128 stands for zero in the data rows.
Some points, each followed by its number:
[124 126 155 126  97 126 134 100  85 155 114  84 143 119 134 127 105 182
  91 112 111 119 104 134] 0
[140 103 147 127 118 124 131 125  88 130 151 103 150 101 117 140 123 169
 110 110 100 111 112 135] 1
[113 111 161 163 138 114 162 147 130  96 173 122 156 117 162 162 116 139
 122 101 113 133 100 122] 2
[111  87 167 136  98 104 110 127 115 147 153 172 137 122 102 101  89  76
 133 162 135 151 101  70] 3
[123 169  90 119 138 163 146 159 155 136  94 122 121 181 136 127 188 142
 123 131 135 148 184 168] 4
[141 147 100 120 126 156 144 139 147 150 114  94 121 147 103 135 169 126
 150 115 127 145 153 134] 5
[ 96 128 116 137 141 124 119 165 164 126 161 131 149 133 109 107 131 115
 129 147 166 129 106 156] 6
[129 128 122 105 162 163 147 161 154 101 105 129 121 175 141 145 185 160
 139 139 139 111 178 143] 7
[108 131 137 115 109 105  90 143 132 159 125 180 111 137  86  72 113  69
 151 151 141 145 123 109] 8
[133 132 136  95 130 101 118 139 123 114 131 137 102  96 155 129  74 100
 144 124 140 137 106  74] 9
[124  94 144  55 115 102 104 166 129  78 175 157  87  57 160 124  79  98
 145 130 134 107  92  86] 10
[134 137 103 127 147 165 141 164 155 124 100 128 132 167 127 123 168 143
 122 143 147 125 192 169] 11
[121 147 121 113 158 146 156 174 157 122 118 115 117 179 134 121 182 161
 132 124 145 121 167 156] 12
[117  87 146  94 120 110 118 147 131 107 132 168 116  82 159 124  75  84
 124 163 151 129 108  94] 13
[138 157 118 162 185 128 111 127 145  90 102 169 138 203 131 155 178 139
 157  83  97 125 141 156] 14
[140 118 131 139 100 106 138  95  88 137 125 103 126 101 152 136  97 140
 123 120 101 117 102 135] 15
[ 96 116 121 126 154 125 115 155 156  87 154 143 155 122 107 128 142 113
 120 152 164 111 119 150] 16
[ 90 132 108 142 127 142 136 150 190  81 144 125 159 142 136 118 134 126
  97 150 171 128 120 176] 17
[160 121 132 152 127 167 128  93 116 142 122 122 161 143 111 144 117 208
  69  77 117 155 116  99] 18
[161 171 118 130 107 111  88  99  84 167 124  93  94 123 131  93 126 151
 142 104 141 112  96 162] 19
[134 126 170 134 119 117  87  65  79 157 129 122  95 111 134 116 111 118
 124 120 131 112  79 150] 20
[114 165  78 134  98 165 145 108 167 171  86 112 142 142 100 144 168  92
 122 160 135 160 162 124] 21
[164 149 115 138 100 130 118  76  95 167 100  91 122 122 129 123 112 159
 113  95  96 143 122 151] 22
[ 83 144 130 138 152 128 128 163 173  91 160 127 136 144 144 105 130 148
 123 136 156 129 100 174] 23
Which three points above are nearest to each new point by angle, seen from the average point of the numbered points? Their numbers follow each, nearest first.
[126 151 149 133 111 121  94  66  97 155  71 171  78 129 140 109 109  79
 155 125 111 123 123 156] 20 8 19
[115 125 108 118  93 162 171 134 186 143 135  99 120 116 129 129 117 113
 147 130 144 150 128 110] 21 5 17
[119 120 124 113  91 144 184 136 140 145 124  78 145 119 132 155 135 120
 133 138 152 124 137  92] 21 5 0
[139 142 137 112 181 164 148 172 138  93 119 130  93 160 171 148 165 182
 137 114 117 109 187 162] 7 12 11
[113 101 147 109 155 158 166 158 133  89 132 138 133 137 153 176 185 148
 110 149 129  90 167 115] 7 12 11
[129 115 137 157 140 131 154 138 118 103 138 135 154 160 146 155 139 142
 134 125 104 128 119  98] 2 14 18
[149 121 152 152 143 134 146 128  89 134 133 121 151 144 132 148 130 177
 105 100 110 135 110  94] 18 1 0
[140 108 110 148 121  87 131 119 138 155 172 134 154 124  71 111 105 134
 148 108 103 147 111  91] 3 8 1
[133 176  68  76 106 121  79 129 167 129 103 160  88 111 123  88 113  61
 143 138 160 152 141 125] 8 9 21
[102 105 157 156 120 159 145  97 127 104 122 155 162 127 117 142 144  81
 112 162 118 144 126  89] 3 13 21
[120 102 111 150 114 134 181 123 164 158 134 100 168 130  85 134 142 103
 106 144 174 122 139 102] 21 5 6
[123 153  99 127 101  99 134 102 129 148 113 116 138 110 111 123 121 110
 133 147 142 136 123 109] 21 8 3
[148 152  94 164 120 159 126 104 123 155  96 114 140 146 110 145 143 170
  85 101 114 145 145 127] 18 22 21
[124 129 142 129 143 140 139 116 122 118 112 115 158 120 102 129 155 143
  84 141 134  93 161 153] 11 7 1
[142 128 148 159 137 164 152  90 105 127 115 130 163 124 119 165 128 173
  60  97 109 138 154  93] 18 0 1
[148 116 127 148 143 161 120 105 117 124 124 141 164 146 110 154 147 189
  85  92 124 124 127 115] 18 1 0
[150 168 111 129  98 117  80  74  86 159 118 112 105 128 123 108 129 126
 137 117 134 111 113 171] 19 20 22
[118 126 120 185 151 157 133 131 145  71 133 158 143 163 154 168 155 142
 136 106  94 146 117 167] 14 2 7
[142 142 130 117 175 161 138 158 147  98 110 136 114 173 149 135 165 166
 130 125 127 115 191 174] 7 12 11
[122 176 112 146 140 136 151 140 120 187  94  96 120 136 131 114 149 153
  97 138 127 149 141 105] 21 5 4
[104 120 163 163 146 117 156 155 127  92 170 118 144 125 155 153 126 147
 135 107 117 135  93 131] 2 23 1
[117 126 151 128 157 120  99 154 147 140 116 154 138 155 101  92 101 121
 142 130 139 147 116 123] 8 3 6
[134 160  76  97 103 128 110 131 163 123 119 131 111 115 114 112 113  83
 152 122 151 156 137 101] 8 9 21
[127  93 132 139 120 116 148 130 130 151 159 121 147 117  84 142 114 108
 143 138 133 127 116  95] 3 1 13
[124  92 152 128 101 140 167 141 170 126 189 102 132 103 105 124  88 116
 145 127 146 151 108  89] 3 2 10
[163 162 126 122 113 103  64 106  84 166 152 107  79 123 117  88 128 148
 159  92 115 110  91 181] 19 20 22
[126 110 118 165 122 132 157 121 115  91 156 127 179 118 131 161 155  97
 128 138 118 123 140  98] 2 16 1
[112  78 142 119 156 166 169 159 149  61 143 144 146 127 153 180 179 150
  94 155 138  84 184 144] 7 11 16
[126 121 108  81 107 126 100 139 129  86 139 152  80  73 181 132  83  91
 145 132 130 132 107 108] 10 9 13
[143 139 114 136  72 134 101  71  82 140 124 108 120 109 150 128 128 108
 115 142 137 114 103 168] 20 15 19
[145 150 113 170 142 134 113 111 126 177 103 121 140 145  71 114 144 155
  95 100 136 152 137 122] 18 22 21
[162 139 168 115 127  96  68  93  65 145 155 128  78 119 140 106  87 146
 158  75 103 120  72 151] 20 19 15
[129 146  85 144 113 152 146 120 169 160 100 108 142 130  95 127 161 105
 113 144 140 158 150 127] 21 5 4
[128 113 118 157 124 109 144 134 126 167 123 131 151 142  87 125 129 103
 126 134 139 140 114 106] 3 8 21
[123 117 140 115 166 111 131 138 121 118 141 115 145 138  91 142 155 165
 128 133 111 103 135 127] 1 7 12
[147 156 121 144 178 159 104 137 116  99  88 159 141 195 147 156 181 163
 137 106  94 116 152 141] 14 7 4
[109 167 112 174 134 125 139 120 141 138 113 134 148 158 125 131 161 114
 126 112 119 151 124 146] 14 21 4
[129  88 139 137 149 141 153 139 123  95 153 116 155 127 123 157 160 146
 103 141 113 121 142 124] 2 1 7
[125 126 103  91 102 117 119 137 159 107 143 140 118  87 136 116  98  75
 125 143 153 141 123  95] 13 9 10
